[[ 0.22 -0.25 -0.24  1.20  1.55 -1.82  0.66  0.94  1.90 -2.01 -2.66 -3.13
   0.12 -0.38]
 [-1.98  4.70  2.71 -0.34 -1.90 -0.68  1.24 -4.91 -2.91 -1.14 -0.98  4.73
  -1.51  3.58]
 [ 0.57  2.97  2.67 -0.73 -1.85 -0.40 -0.94  0.94 -2.55  0.40  1.49  4.07
   1.55  1.40]
 [-0.61 -0.94 -2.62 -3.09  1.36  4.21 -2.02 -2.75  0.88  2.78  2.19  0.98
  -0.91 -2.14]
 [ 0.79  4.52  0.75 -0.09 -1.42  0.83  1.27 -0.66 -3.51  0.03 -0.19  3.85
   1.43  1.90]
 [-2.16  0.59 -0.95  0.99  0.71  5.29 -1.65  0.44  3.46 -0.76 -1.58  2.39
   3.79 -2.51]
 [-1.55  0.42  4.62 -0.09  1.12 -4.40  0.42 -0.80 -1.15  0.22  0.12  0.81
  -3.65  2.86]
 [ 1.58  2.44  0.48  0.94  2.02 -0.79  3.68 -4.38 -4.35  2.24  1.95 -1.21
  -2.44  1.30]
 [ 0.94 -2.39  1.83  2.38  4.96 -3.28  2.66  0.08  2.52  2.13  3.16 -3.78
  -3.76  1.47]] => 1.40

[[-2.41  2.82 -0.23 -0.32  4.01  1.05  0.98  0.08  1.10 -0.15 -4.45 -0.01
  -3.83 -6.15]
 [-0.41 -3.78  0.50 -0.27  1.04 -3.95 -1.01 -0.05 -0.94  0.01  2.27 -0.16
   0.57 -4.12]
 [-1.98  4.20 -0.22 -0.06 -6.11  3.27 -0.31 -0.04  2.22 -0.21 -5.09  0.15
  -2.26  4.28]
 [-0.24 -0.79 -0.82  0.07 -4.53 -1.33  0.43  0.00 -1.01 -0.04  0.95 -0.10
  -3.71  4.29]
 [ 0.04 -4.97  0.11 -0.30  3.47 -5.29 -1.13 -0.06 -2.22 -0.01  4.01 -0.16
   1.74 -5.43]
 [-2.00  1.15 -0.07 -0.14  4.25  0.57  0.48 -0.02 -0.31 -0.12 -2.23 -0.02
  -5.11 -6.27]
 [-1.11 -1.99  0.50 -0.13  3.03 -1.40 -1.51 -0.18 -1.34 -0.10  1.04  0.01
  -0.99 -5.63]
 [-1.53 -0.33  0.34 -0.40  3.23 -1.24 -1.21 -0.06  0.29 -0.15 -1.34  0.04
   1.81 -6.01]
 [-1.05  1.26 -1.18 -0.36  2.87 -0.80 -0.98 -0.04 -0.73 -0.31 -1.17  0.19
   3.79 -1.92]] => 4.28

[[ 0.20 -0.02  0.11 -1.38 -0.20  1.16  1.34  0.21  0.08  0.72 -0.11]
 [ 1.64  0.86  0.17 -0.83  1.13 -0.07 -0.22  0.02  0.57  0.53  0.22]
 [ 4.89  2.88  1.44  0.41  3.41 -0.09  0.03 -0.18  0.61  0.66 -0.46]
 [-0.53  0.00  0.60 -0.02  2.93  0.93 -0.03 -0.36 -0.39  0.41 -0.02]
 [ 0.11 -0.77  0.13 -1.24  0.18  0.46  0.02 -0.75  0.34  0.56 -0.32]
 [-0.69 -0.02  1.43  0.40  3.41  2.20  0.76  1.85 -0.27  0.51 -1.24]
 [-0.14  0.36  0.31 -0.39  2.13 -4.82  5.09  1.05 -3.91  5.58 -0.78]
 [ 0.15  2.86  0.09 -1.50 -0.56  1.47  0.66  1.18  0.77  0.23  0.90]
 [-1.49 -1.57  2.46  0.92  2.21  0.99 -0.15 -0.04  0.04  0.26 -0.33]] => -0.46

[[-4.08  1.62 -4.60 -2.31  3.43 -0.22 -4.35  1.04 -3.39  2.53  0.27  0.05
   4.34]
 [-1.88  4.92  1.28 -0.99  5.39  2.31  2.56 -4.29  0.98  0.97 -3.02  3.66
   2.24]
 [-4.94  5.06 -3.54 -2.00 -5.70 -5.74  0.01 -2.64 -0.36  3.62  1.20 -2.46
  -0.05]
 [ 2.99  5.63 -4.23  5.12 -3.51  1.56 -1.51  2.33  1.03 -0.58 -4.51 -0.96
  -1.76]
 [-4.00  5.76  0.01  5.18 -3.24  5.01 -2.90  1.07  3.83 -3.49 -5.73  3.31
  -3.49]
 [-2.26  2.94  5.17  3.20 -5.09  1.59  3.52 -2.56 -4.44 -4.48 -5.16  4.46
  -1.21]
 [-5.65 -2.06  1.42  0.47 -3.30  5.65  2.74  1.00  5.37 -0.55  0.53  1.18
   4.75]
 [-0.32 -1.36  1.58  4.43 -3.18  3.72  3.84  5.03  3.57 -5.44  1.70  0.86
   2.53]
 [ 3.30  5.45 -5.79  2.38  1.74  5.49 -4.24  5.36  3.77  1.45 -5.51  4.34
  -4.70]
 [ 1.42 -2.40 -5.58  1.02 -5.01 -1.47  3.27  0.83 -1.19  5.27  3.73 -2.70
  -2.19]
 [ 1.53 -1.08  5.50 -2.96 -4.38  3.09 -2.97  2.65  0.88  4.60 -4.20  2.63
  -5.19]] => -0.05

[[-0.99  0.76 -4.08  0.74 -1.11  0.04 -1.10  1.72 -0.15 -0.35 -1.53 -3.02]
 [ 0.29 -0.61 -2.63  2.62 -1.65 -0.06 -1.39  1.95 -1.22  0.68 -0.22 -0.29]
 [ 1.07 -4.26 -0.73 -3.12 -3.13  1.83  4.54  1.31  1.05  0.97 -1.50 -2.66]
 [-0.23 -0.89  4.98 -0.89 -2.09 -1.22 -4.03 -0.14  0.00  1.22 -0.79  1.39]
 [ 0.01  1.74 -1.01 -2.66 -3.68  0.20 -3.31  3.36  1.71  1.39  2.40 -0.73]
 [ 2.74  1.79  1.77  3.55 -4.80 -0.02  1.51  0.52  3.00  3.71 -0.24  0.33]
 [-4.89 -0.58 -2.11 -1.27  2.80  1.13 -2.00  4.15  1.37  3.38  0.73  2.51]
 [-0.12  3.19  0.16 -2.29 -3.25 -5.43 -0.40  3.14 -0.01  1.72 -1.44  0.15]
 [ 0.00  0.82 -1.37  1.19  3.08  0.05 -0.08 -1.25  1.65 -4.10  1.59  1.19]
 [ 4.83  1.66  0.25  3.33  2.76  1.40  3.16  1.11  1.39  0.86  1.16
   3.58]] => -2.66
